In the rows, zero is written as 128.
X: rows in 3 groups, each row roughly a mix of its group's directions
X (137 x 12)
array([[136, 163, 101, 131, 101,  98, 133, 139, 134,  98, 171, 122],
       [132, 126, 145, 171,  91, 138, 115, 118, 151, 150, 116,  89],
       [151, 167, 116, 148,  96, 117, 131, 140, 129,  99, 171, 124],
       [121, 137, 148, 191,  96, 125, 124, 135, 108, 148, 120, 116],
       [150, 154, 108, 168, 142, 109, 164, 126, 110,  98, 121, 110],
       [107, 103, 158, 118, 110, 156,  93,  94, 146, 150, 115, 136],
       [141, 127, 122,  65, 159, 133, 131, 138, 142, 111, 149, 150],
       [ 91, 154, 118, 146, 101,  86, 132, 131, 126, 167, 120, 126],
       [147, 147, 108,  94, 118, 121, 121, 124, 151,  77, 159, 124],
       [122, 150,  84, 113, 132, 103, 167, 151, 112,  99, 137, 136],
       [134,  97, 165, 178, 116, 151, 144, 115, 111, 144, 130, 119],
       [158, 117, 147,  94, 117, 157, 134, 113, 137, 103, 173, 138],
       [112, 112, 100,  72, 160, 121, 123, 112, 147, 121, 107, 135],
       [105, 126, 145, 187, 100, 118, 125, 107, 117, 152, 126, 144],
       [128,  85, 144, 105, 175, 155, 135, 118, 125, 141, 115, 151],
       [115, 154, 103, 168, 137,  94, 124, 128, 128, 134,  81, 126],
       [102, 106, 120,  63, 126, 139, 110, 130, 138, 135, 143, 147],
       [105, 111, 130, 124, 112, 143,  93, 156, 121, 160,  82, 139],
       [149, 163, 142, 161, 101, 101, 113, 126, 162, 132, 118, 102],
       [103,  82, 124, 115, 150, 168, 132, 121,  98, 137, 113, 146],
       [113, 147, 123, 152, 129, 107, 106, 148, 133, 161,  77, 109],
       [139, 111, 143,  86, 126, 158, 146, 117, 132, 110, 179, 130],
       [155, 120, 129, 166, 136, 136, 167, 125,  92, 100, 153, 128],
       [116, 108, 165, 146, 104, 140,  91,  97, 156, 151, 123, 128],
       [118,  84, 151, 114, 160, 157, 125, 110, 134, 152,  98, 140],
       [137, 115, 150, 166, 113, 144, 106, 134, 135, 160,  82, 114],
       [129, 162, 103, 162, 130,  93, 122, 129, 135, 125,  80, 122],
       [145, 136,  98, 127, 152, 102, 168, 154, 108, 101, 148, 144],
       [124, 108, 117,  58, 151, 129, 117, 144, 136, 113, 125, 133],
       [ 97,  96, 108,  85, 140, 156, 142, 131, 105, 120, 149, 142],
       [134, 105, 128,  68, 105, 154, 124, 125, 134, 127, 161, 137],
       [123, 106, 157,  96, 123, 168, 102,  90, 144, 142, 133, 130],
       [155, 147, 155, 159, 102,  97, 106, 136, 163, 146, 124, 121],
       [110, 138, 125, 177, 130, 102, 121, 144, 124, 149,  82, 114],
       [151, 116, 149, 102, 130, 158, 151, 119, 127,  98, 177, 127],
       [ 77, 109, 109, 137, 134,  85, 135, 126, 120, 161, 121, 140],
       [132, 101, 147,  85, 127, 151, 129, 119, 133, 123, 182, 139],
       [117, 131, 154, 159,  98, 145, 103, 144, 129, 170,  98, 117],
       [152, 169, 107, 145, 113, 112, 126, 153, 127,  91, 160, 116],
       [112,  98, 148, 128, 160, 143, 134, 119, 121, 167,  82, 123],
       [156, 143, 115, 183, 128, 120, 159, 118, 104, 102, 122, 129],
       [131, 152, 123, 177, 124, 112, 122, 142, 125, 138,  75, 113],
       [157, 142, 117, 165, 147, 116, 162, 115, 107,  89, 146, 130],
       [ 99, 148, 104, 158, 129,  90, 125, 130, 138, 139,  81, 121],
       [161, 152, 105, 149, 138, 116, 158, 106, 119,  83, 140, 135],
       [123, 154, 141, 158,  86,  94, 108, 133, 156, 150, 123, 112],
       [147, 128, 152, 162, 117, 137, 106, 132, 134, 165,  81, 113],
       [134, 139, 145, 194, 129, 111, 141, 135, 120, 143, 112, 100],
       [133, 168, 110, 128,  99,  97, 127, 133, 139,  99, 171, 134],
       [128, 113, 143, 168, 110, 147, 116, 117, 129, 160,  77, 118],
       [114, 153, 116, 162, 132, 103, 106, 131, 137, 154,  77, 124],
       [115,  88, 158, 133, 152, 147, 138, 117, 121, 164,  91, 118],
       [146, 128, 108, 158, 143, 115, 143, 170, 117, 139,  80, 128],
       [104,  92, 144, 113, 166, 135, 122, 109, 129, 151,  86, 136],
       [107, 148,  99, 155, 129,  92, 117, 134, 130, 140,  77, 127],
       [107, 102,  99,  96, 155, 159, 155, 120, 100, 114, 137, 138],
       [115, 148, 126, 177, 147, 102, 121, 143, 123, 139,  83, 115],
       [108,  89, 106, 107, 157, 165, 145, 141,  96, 130, 125, 135],
       [151, 133, 135, 190, 131, 120, 161, 117, 110, 108, 138, 122],
       [144, 160, 146, 163, 105, 139,  93, 143, 121, 107, 146, 158],
       [148, 156, 144, 156, 115,  96, 102, 140, 160, 148,  99, 119],
       [128, 142,  99, 108, 135, 106, 158, 146, 121,  92, 174, 130],
       [111, 147, 108, 163, 122,  96, 119, 139, 131, 145,  76, 116],
       [103,  87, 151, 127, 154, 140, 129, 112, 120, 165,  99, 149],
       [171, 139, 147, 164, 131, 129, 155, 110, 124, 101, 161, 118],
       [139, 158,  97, 141, 104,  99, 139, 132, 124,  91, 165, 118],
       [132, 150, 128, 195, 102, 118, 139, 113, 114, 125, 129, 111],
       [127, 136,  94,  91, 157, 106, 146, 170, 119, 119, 142, 143],
       [156, 115, 146,  91, 129, 154, 134, 119, 128, 106, 180, 135],
       [109, 120, 130,  79, 119, 146,  97, 154, 137, 161, 107, 119],
       [149, 160, 109, 163,  82, 135, 113, 151, 121, 115, 139, 110],
       [127, 127, 109,  96, 140, 119, 159, 132, 108, 101, 179, 147],
       [113, 178, 127, 155,  90,  95, 128, 114, 125, 138, 138, 143],
       [137, 134, 102, 128, 121, 104, 162, 173, 106,  97, 152, 137],
       [107, 130, 128, 161, 116, 111, 109, 150, 127, 162,  79, 115],
       [148, 108, 140,  96, 131, 159, 139, 116, 120, 104, 177, 147],
       [127, 106, 126,  79, 126, 145, 134, 111, 132, 110, 174, 152],
       [150, 168, 143, 166, 100,  93, 118, 126, 149, 132, 120, 111],
       [127, 113, 153, 157, 118, 143, 103, 112, 137, 167,  81, 127],
       [145, 128, 112, 102, 142, 110, 137, 135, 124,  69, 163, 123],
       [104, 140, 111, 155, 131, 100, 110, 147, 123, 156,  77, 120],
       [116,  88, 144, 109, 141, 160, 111, 129, 137, 159,  87, 121],
       [136, 152, 104, 103, 126,  95, 136, 121, 133,  75, 152, 116],
       [103,  96, 151, 113, 144, 144, 115, 113, 137, 165,  85, 133],
       [149, 112, 173, 148, 119, 150,  95, 108, 149, 156, 115, 118],
       [145, 169, 104, 131, 102, 109, 127, 128, 145,  90, 164, 120],
       [142, 143, 156, 163, 105, 114,  95, 141, 153, 153, 110, 103],
       [135, 112, 168, 137,  93, 158,  99, 110, 147, 150, 136, 106],
       [125, 108, 128, 165,  89, 121, 148, 122,  94, 124, 166, 141],
       [142, 163, 103, 131, 106, 103, 126, 144, 131,  88, 168, 125],
       [113,  95, 146, 100, 160, 149, 119, 122, 134, 157,  88, 134],
       [112, 105, 112,  87, 155, 157, 146, 106, 111, 106, 152, 144],
       [160, 142, 141, 190, 134, 132, 154, 122, 110, 115, 128, 116],
       [133, 133,  94, 124, 154, 117, 167, 158,  95, 103, 147, 132],
       [116, 154, 104, 170, 135,  89, 134, 127, 131, 121,  86, 122],
       [100,  95, 113,  99, 153, 161, 143, 107, 104, 113, 136, 148],
       [ 99,  91, 112,  94, 150, 154, 142, 117, 104, 122, 140, 156],
       [ 98,  84, 149, 125, 147, 136, 127, 107, 127, 164,  97, 142],
       [ 90,  93, 130,  98, 134, 171, 117,  99, 119, 128, 130, 136],
       [158, 149, 144, 184, 106, 102, 128, 120, 146, 131, 115, 116],
       [145, 139, 167, 161,  99, 100, 103, 149, 126, 153, 115, 141],
       [130, 131,  90,  72, 145, 113, 127, 146, 147, 105, 143, 122],
       [150, 146, 158, 164,  92,  98, 109, 143, 151, 132, 142, 116],
       [143, 167,  90, 138, 105, 106, 134, 137, 122,  98, 163, 131],
       [ 89,  95, 103, 115, 153, 160, 134, 123, 112, 150, 100, 130],
       [119, 106, 140, 143, 137, 150, 108, 100, 143, 165,  80, 132],
       [120, 151, 102, 176, 142,  82, 135, 121, 125, 123, 101, 126],
       [115, 143,  92,  94, 137,  87, 124, 126, 126,  89, 142, 142],
       [108, 100, 111,  97, 159, 158, 145, 127,  94, 106, 145, 140],
       [114, 153,  96, 162, 137,  91, 131, 133, 123, 129,  83, 120],
       [110,  94, 143, 160, 139, 153, 116,  95, 122, 155,  95, 134],
       [132, 128, 151, 142, 122, 142,  93, 124, 148, 169,  84, 109],
       [111,  92, 139,  76, 125, 150, 113, 133, 128, 133, 158, 149],
       [149, 145, 103, 113, 145, 109, 159, 163, 112,  95, 159, 128],
       [115, 152,  95, 155, 130, 100, 122, 137, 123, 138,  73, 124],
       [112, 112, 134, 138, 132, 149, 102, 138, 138, 169,  76, 111],
       [ 95, 108, 143, 153, 122, 151, 107,  88, 126, 152,  94, 128],
       [138, 167,  95, 137, 108,  97, 140, 140, 124, 102, 167, 126],
       [107, 102, 147, 112, 150, 143, 116, 132, 132, 171,  82, 128],
       [135, 130, 107, 109, 153, 117, 154, 150, 111,  89, 172, 136],
       [111,  84, 153, 107, 156, 149, 126, 119, 122, 158, 101, 146],
       [121,  90, 152, 116, 167, 154, 132, 119, 125, 159,  95, 136],
       [ 95, 120, 118,  72, 135, 131, 101, 117, 149, 149, 135, 149],
       [154, 108, 148,  96, 116, 162, 134, 118, 126, 114, 177, 137],
       [ 99, 133, 126, 173,  95, 112, 122, 122, 133, 167, 106, 109],
       [166, 160, 123, 169, 136, 104, 145, 109, 132,  94, 131, 123],
       [124, 114, 151, 175,  85, 142, 112, 146, 128, 148, 127, 103],
       [123, 135,  87, 114, 139, 115, 171, 127, 122,  91, 162, 129],
       [ 99, 108, 103,  94, 148, 149, 152, 115,  99, 106, 146, 147],
       [125, 101, 149,  81, 115, 162, 132, 121, 139, 121, 168, 136],
       [131, 104, 150,  88, 119, 159, 129, 111, 139, 128, 176, 140],
       [ 89, 116, 129, 100, 110, 130,  97, 141, 148, 168, 101, 127],
       [ 96, 101, 111,  88, 135, 151, 144, 130,  96, 115, 152, 149],
       [131, 134, 142, 186,  90, 127, 131, 110, 105, 122, 148, 142],
       [130, 157,  87, 129,  98,  97, 128, 126, 135,  93, 159, 124],
       [127,  92, 169, 106, 151, 163, 126, 122, 127, 153, 102, 136],
       [133, 115, 147, 154, 119, 147, 103, 141, 133, 169,  82, 109]])
which group is each row in? (one row of each group first)
[133, 127, 111,  92, 145, 115, 126, 106, 132,  74, 151, 154] -> W
[120, 157,  97, 159, 131,  92, 125, 131, 130, 129,  79, 121] -> B
[105, 112,  96,  90, 143, 142, 157, 130, 107, 107, 161, 136] -> P

[131,  99, 130,  67, 156, 133, 131, 119, 137, 102, 141, 144] -> W
[131,  96, 183, 135, 150, 152, 140,  97, 121, 135, 120, 143] -> W
[129, 138, 110, 114, 130, 107, 158, 146, 108,  89, 176, 140] -> P
[165, 150, 103, 149, 138, 123, 163, 115, 107,  86, 137, 129] -> B
[108,  92, 138, 104, 169, 139, 129, 113, 132, 156,  92, 138] -> W
[169, 152, 125, 179, 111, 126, 152, 118, 121, 109, 115, 115] -> B
[171, 132, 141, 109, 114, 160, 122, 131, 143,  84, 149, 109] -> W
